Here are some numbered points:
[ 69  26  86  -5 -10  39  -1 -27 -47   5 -49 -36 -42 -54 -72  46   0  36  38 -43 -33  77  10   1 -79 -22   7  -3  -2 -66 -30 -31] 0
[-70  15  -8  27 -71 -22 -78  22  -9 -23 -22 -32  24 -43 -14 -16   4  17 -51 -17  -1 -29  72   3  -2 -23  -7  15  13  30 -12  -6] 1
[ 40 -54 -66  14   3  13  18  31 -22  44  25 -15  48  14  42 -11  70 -19  -3  14 -18 -30  -5 -10  -5 -10  -6 -66  60  40   2  -8] 2
[ -63    9   11    1   19   80    6    6   16   22  -27  -66   67   56   78   -1  -25   34   22  -45    1  -25  -45  -45  -41   -2   10   49  -27   17    0 -104] 3
[ 20  22  -9 -40 -26 -19  -4  19 -16   0  71  64 -27 -40   6  21  12  50   3 -54  11 -33 -56  59 -36  17  60 -12  14 -47  20  76] 4
[  3 -17  29 -20  26 -29   4  16  64  26  43  39   4  51 -36  29  18 -26  22 -16   9  61  28  -5   4  29  48 -31 -94 -41  64  30] 5
[100  13  89 -39 -18  37  32 -22 -30 -56  47  36 -40 -30 -84  32 -25 -13  32 -77  18   8   9   9  21 -11 -35  16  34 -49 -51 -21] 6
[ 36 -22 -45  27  -3 -24  53  10 -10  26 -19  -1  66  25  44   2  28 -31  11  49 -43 -71 -30  -9  22   0  17 -37  73  58   1 -17] 7
[-12 -23   9  47  19  -4 -15 -29 -27 -12 -62  71 -40 -51 -20  -9  29  16  -5 -32 -29 -29 -14  35 -24 -31  20  37 -37  -3 -11 -36] 8
[-18 -13  56   5   5 -34 -49   5 -22 -13  29   0 -74 -59 -14   7   3   1  63  29   6 -50  31  64 -28 -54  83  56  47  21   7 -75] 9
[  17   48   20  -32   12   26   19   -8    3    8   -9   73 -112  -24  -44   48   -9   -8  -14   30   49   87    0   29   -8    2   26   18  -15   10  -15  -19] 10
[ 92   7  70 -32 -16  32  32 -16 -30 -43  41  31 -27 -25 -68  27 -16 -14  28 -64  11   2   6   7  20 -10 -29   6  37 -38 -45 -22] 11
[  0 -17  21 -27  21 -22  -4  16  62  12  42  26   1  49 -30  25  30 -21  24 -17  10  59  33  -5  17  23  41 -28 -89 -46  66  30] 12
[  3   0 -12 -29   1  -1 -14 -26  10  -5  11   2  61  -8  20  11 -38   5  -3  17   0 -21 -40   0  44  33 -37 -47  25 -25 -24  61] 13
[ 10   0 -18  -9  -1  -8 -26  10 -27 -11  27  76 -29 -37 -22  -9  23  47   0 -49  10 -19 -50  50 -35 -25  47  -8 -18 -39   7  44] 14
[  5  19  42   7   8 -30 -42  29 -22   5  -1  19 -78 -39 -31  20   3  29  58  32  18 -24   8  75 -24 -60  82  18  32 -19  27 -90] 15
[ 11  -5  95  24   3  21   1 -60 -53 -20 -13 -17  28 -88 -78  35 -13 -13  44 -60 -31   0 -10 -17 -78   0 -18  57 -16 -30 -39 -13] 16
[ 75  20  70 -10  -4  28  -7 -14 -49  -4 -58 -47 -17 -31 -68  40  10  40  34 -32 -51  80   6   2 -80 -39  16 -31   7 -68 -28 -33] 17
[ -11   -5   30  -37   46   46   14  -34    6  -23   -1   67 -119  -23  -27   33    7  -11   -9   49   47   97    3    6   42    9  -11   55  -22    0  -48   37] 18
[ 12 -39 -35  38  -7 -42  27 -21 -29  23   5  -1  26  17   9 -43  23 -18  -9  42 -18 -29  17  -2   3  24 -20 -54  11  41  -3  12] 19
[ -9 -28   7  48  16 -12  -8 -35 -25 -10 -53  64 -36 -42 -19 -14  26   7  -5 -20 -25 -32  -8  30 -19 -21  11  30 -31   6 -11 -25] 20
[ 18 -27 -39  25  -9 -16  31  13 -16  16  -7  -8  56   8  40   1  30 -31   3  27 -36 -62  -2  -6   9   3  17 -30  66  58  -1 -19] 21
[ 30 -40 -43  23   0  -2  29  12  -8  38  14 -12  30  14  41 -12  42 -24  -9  17 -15 -32   7 -15  -9  15 -18 -38  46  43   3   4] 22
[-12 -18  54 -18  -8 -43  -5   6  28  68  29  -9  -8  -3 -53  35  24 -47  11  -2   0  33  40 -33 -39  51  34  13 -87 -16   9  44] 23
[ 88   7 100 -17 -10  31 -12 -27 -30 -12 -49 -59 -53 -27 -78  50   7  47  37 -25 -42  91  20   1 -86 -52 -13 -13   9 -67 -41 -11] 24
[ 24 -42 -37  35   1 -46  36 -28 -30  25   7   3  23  20   5 -46  30 -26 -10  46 -17 -25  11  -2   5  33 -23 -64  17  37  -1  21] 25
[-81  12   2  23 -76 -44 -78  18 -17 -20 -20 -32  39 -41 -18 -30  -1  17 -56  -6 -17 -30  72   9  -4 -25   0  -3  14  44 -24 -18] 26
[ 42 -37 -56  20  -1 -17  30   9 -29  37  11  -9  32  23  20 -31  52 -13  -8  30 -21 -14  -1  -5  -2  11 -15 -80  37  30   8   5] 27
[-11   1  31  -6  16  22 -13 -44  19  29 -21  27  38  -2  31   5 -16   7  20  12  15   0 -38 -18  49  13 -41 -48  31 -21 -44  43] 28
[-25  10 -78 -35   5 -43 -19   8   8 -67  18 -60 127 -53  27  31 -41 -38 -25  25 -45 -54 -56  27   4  74 -11  -9   8  -6  -2  77] 29
[  8 -21 -39  36 -10 -29  50   0 -13   5 -15  -5  75  18  50  -8   1 -35  24  44 -53 -87 -28 -14  17   1  33  -7  62  80 -10 -25] 30
[ -55   -2  -66   86  -57   24  -10   69  -23   44  -22  -34   54   38   59  -22  -30   93   35    0  -19  -21    8   -7  -31  -51   21   -8  -61   45    9 -106] 31
[ -24  -42   51  -31   36  -13   32    0   62   31   18   33   15   58   33   25    1  -62   27   -6    5   21   24   -8   28   17   25  -12 -110  -17   49    3] 32
[ 49  -3 117  15  -2  19  -4 -58 -37 -10 -54 -39 -24 -56 -66  59  -3   5  38 -31 -43  40  22   0 -75 -32 -14  35   0 -44 -50 -30] 33
[ -1 -10  11  -1  19 -27 -27  34   5  70  -7 -28  -3  30 -41  -3   8  -8  -9  13 -10  40   3 -20 -28  39  23 -13 -84 -31  42  27] 34
[ 10   2  12 -28  24  32 -18  -7  27  23  -2  41  22  26  15   6 -11  33  25   1  38  31 -39 -13  45  13 -25 -87  17 -42  -8  51] 35
[-71 -18 -36  53 -35  39  -7  28  -4  29   0 -56  57  43  81 -25 -37  61  27  -7 -17 -43   0 -29 -26 -31   5  33 -46  63 -11 -90] 36
[ 11  42 -36 -18 -20  -7 -23 -22  -2 -14  31   6 -53   9 -41 -37  -9  -3 -42 -51  27  25 -20  33  46 -11   9  11  35 -31  68  33] 37
[ 32 -24 -42   1  -2 -29  29  10  -2 -26   6  -8  56  27  20   2  -4 -19  14  44 -29 -74 -30 -11  18 -11   8 -19  65  42   6  19] 38
[  2 -14  -4  31  20  -5 -15  -2 -12  -6 -52  83 -48 -25 -27   4  29  29  -2 -30 -10 -10 -14  41 -21 -29  34   8 -48 -27  18 -24] 39
[ 33 -16 -36  46  -5 -54  46 -31 -33  31 -19   9   6  27  -9 -52  24 -16 -10  50 -15  -7   7  -2   5  51 -25 -72   4  24   8  26] 40
[-39  40 -44 -13 -36   9 -74  68   5 -41 -25 -58  17 -11   2 -25  37  42 -40 -37  14   9  44 -14  -1 -43 -22  -2  14 -33  26  -7] 41
[-18 -24  32 -30  34  29  -6 -55  19   6   6  34  -8  -3  37  -4 -20   7  14  37  27  11 -23 -16  79  24 -48 -21  21 -16 -56  65] 42
[ 35 -52 -49  22  -3  -3  30   5 -20  38  19 -14  30  10  40 -13  55 -27  -3  25 -18 -36  12 -10   0  16 -17 -49  52  49   1   4] 43
[  -9  -30   48  -22   12  -46   21  -15   76   31   54   40    9   47  -24   38   22  -47   27   -3   -8   49   47   -4   27   46   51  -19 -100  -28   51   33] 44
[ 13  24 -38 -41 -16 -26 -14  23 -20 -13  52  37  25 -35  -2  19  -4  37 -10 -30  -2 -26 -66  53 -22  23  42 -33   4 -56  18  74] 45
[ -5 -66  10   9  25 -29  -3 -42  15   2  33 -12 -34  40   4 -26  -6 -37   1  49 -11  -4  40   1  33  58 -13  10 -50  40  30  52] 46
[ -66   16   -6    2   22   76    7   25   30   27  -25  -62   71   70   90   -8  -30   37   11  -43    6  -25  -49  -48  -40   -2   11   43  -27   20   10 -101] 47
[-66 -21 -27  64 -53 -17 -36  27 -17   6  -5 -23  43  -1  29 -16 -15  30  -3   7  -7 -49  45   3 -13 -36   1  12 -17  61 -15 -52] 48
[  9  20 -32 -37 -13 -23 -14  14 -15  -9  44  35  30 -30   4  18  -8  33  -9 -22  -1 -27 -63  46 -11  24  31 -35   7 -51  11  72] 49
[-20 -17  29 -10  77  53  14 -36  -2 -23 -22  62 -98 -18  -7  20  20   3  11  50  56  77 -18  10  91  18 -25  43 -28 -53 -48  45] 50
[ 23 -28 -16  60 -11 -73  55 -65 -27  22 -18  13  -8  21  -9 -51   5 -33 -11  67 -13 -32  24  -3  18  72 -42 -42  -1  41  -2  43] 51
[ 39  -9 -30   5   1 -28  42   5  -1 -12  -4  11  43  39  16  -3   1 -20  20  38 -26 -61 -39  -6  23 -12  20 -34  75  48  11   6] 52
[  10   42   53  -40    4    3   17  -41   -6    1   50   36 -117  -72  -12   22  -57  -35   19    4   67   -9   30   53  -11   22   61   29    3   16  -20  -48] 53
[ -7  -5 -19 -28   5  -4 -20 -26  14  -2   9   0  73  -6  32  13 -41   6  -3  29   1 -27 -44  -2  45  38 -39 -54  24 -22 -24  72] 54
Which two points above are nearest to each new point by angle, seen from the average point of the numbered points? Their numbers follow each, nearest first.
[ -1  -2 -18  -3  -9  -9 -30  13 -25 -12  24  63 -21 -36 -18 -12  19  45  -2 -45   7 -21 -37  44 -34 -27  43  -6 -17 -27   4  34] 14 4
[  15   51   21  -29    9   25   20  -10    3   10   -9   72 -111  -30  -42   49  -12  -12  -13   26   49   81    2   30  -11    6   31   21  -14   13  -14  -23] 10 18
[-49  11 -48  55 -52   9 -23  61 -22  22 -17 -20  29  15  24 -22 -16  73  12  -1 -13   3  21   3 -30 -47  20 -19 -38  39   1 -75] 31 36
[  8   7  -4 -27 -25 -24 -10 -18  -4 -12  70  43 -39 -24  -3   7  -5  16 -14 -39  20 -41 -33  49   0   9  29  21  24 -24  22  73] 4 45
[-44  22 -43 -26  -9  12 -52  29  48 -66  -3 -96   7  -5  55 -30  45  -6 -35 -27  14 -31  40 -41  44 -39 -76  80  25 -30  23  25] 41 1
[  1  19  60 -47   9 -24  -2 -36  -9 -11  71  12 -99 -62 -14 -10 -45 -23  32  12  46 -27  25  58 -16 -14  62  23  16  27 -26 -51] 53 9
[  6  32   8  17  33  -2  20  52  81  18   7  16  -4  25  25   1 -56 -12 -51 -29  16  13  -9 -50 -62   2 -34  50   5   2  13  38] 47 3
[  7   4 -13 -26 -26 -15 -20 -32  -2 -21  70  21 -51 -15 -20 -20 -13  -3 -27 -44  28 -22 -17  38  23   1  12  33  29 -14  33  70] 37 4
[ -8  11 -13   0 -25  -9 -25 -68  -1 -23  46  -2 -54 -12 -31 -38 -26 -47 -44 -46  31 -11   8  21  65   1 -11  70  38   4  40  43] 37 53
[-23  -1  23  -7  20  19 -14 -47  29  33 -15  37  48   5  46  -2 -20   2  17  20  24 -13 -45 -20  68  19 -47 -53  36 -13 -46  53] 28 42
[-26 -14  46  13  -3 -32 -49   8 -21 -11  24  -3 -60 -52  -8   5   0   5  55  26   4 -50  33  57 -26 -52  73  52  38  26   4 -73] 9 15
[  14   36   60  -33    3    5   15  -43  -12    0   40   27 -106  -71  -19   26  -52  -30   21   -1   54   -4   30   46  -20   17   52   30    2    9  -23  -45] 53 10
[-13  -5 -70 -36   5 -51 -16   0   2 -64  29 -49 112 -32  12  20 -40 -29 -24  34 -37 -51 -48  24   4  61 -21 -23   5  -2  -4  79] 29 54
[ -7 -78   8  15  26 -37  -5 -45  15   4  37 -25 -23  48  11 -37  -7 -38   5  50 -18 -19  44   0  39  66 -15   4 -55  38  40  57] 46 51
[ 20 -19  -8  47  -9 -66  50 -63 -24  20  -9  14 -20   9  -8 -45  -3 -34  -7  59  -5 -30  24   4  14  66 -28 -34   0  39  -5  31] 51 40
[-16  20 -48 -25 -11  20 -54  22  36 -58   9 -67 -22   5  21 -24  27   5 -37 -33  35 -13  26 -25  41 -38 -64  63  23 -43  42  38] 41 37
[ 10  28   1  27  24 -14  25  51  78  22   8   8  15  29  31  -6 -58 -16 -49 -27   6  -9  -9 -53 -65   4 -33  42  14  12  16  38] 47 3
[ 14 -11 121  34   3  31   3 -72 -60 -15 -15 -10  12 -95 -92  37 -10 -12  54 -72 -27   4  -1 -24 -89 -10 -21  72 -18 -30 -46 -23] 16 33
[ 14  49 -29 -10 -21   4 -17 -28  -7 -12  18   4 -48   1 -49 -39  -8 -15 -38 -58  25  32 -17  25  53  -8   4  18  32 -32  57  18] 37 41
[ -21  -41  -22    8   43   -8  -40    4   -1   46    0  -35   10   55    6  -41    7  -11   -1   25  -44   44   12    8   46   65   46  -26 -110  -25   80   14] 34 12
[-28  56 -63 -24 -17  23 -53  72  35 -44 -40 -90  15   5  41 -25  57  37 -39 -29   8   7  25 -36  30 -45 -58  28  18 -66  39   0] 41 1
[-14  28 -56 -38  -3  27 -55  64  40 -51  -9 -93  -2  19  36 -28  51  32 -29 -26  17   7  27 -42  29 -41 -64  32   6 -64  45  25] 41 1
[-32  16 -79 -25   6 -53 -16   2   1 -53   3 -50 127 -50  28  37 -44 -38 -33  32 -48 -59 -60  35  13  75  -6 -10  -3 -19  -2  61] 29 54
[-20  -4 -76 -48   7 -49 -26   4   7 -77  38 -59 127 -41  16  28 -46 -32 -26  31 -40 -56 -55  27   3  61 -21 -15   5  -4  -7  87] 29 54
[ -6 -72  11  10  26 -36  -4 -39  21   6  38 -16 -20  49   5 -28  -3 -37   8  42 -15  -9  42   0  36  63  -6  -1 -61  28  44  54] 46 44
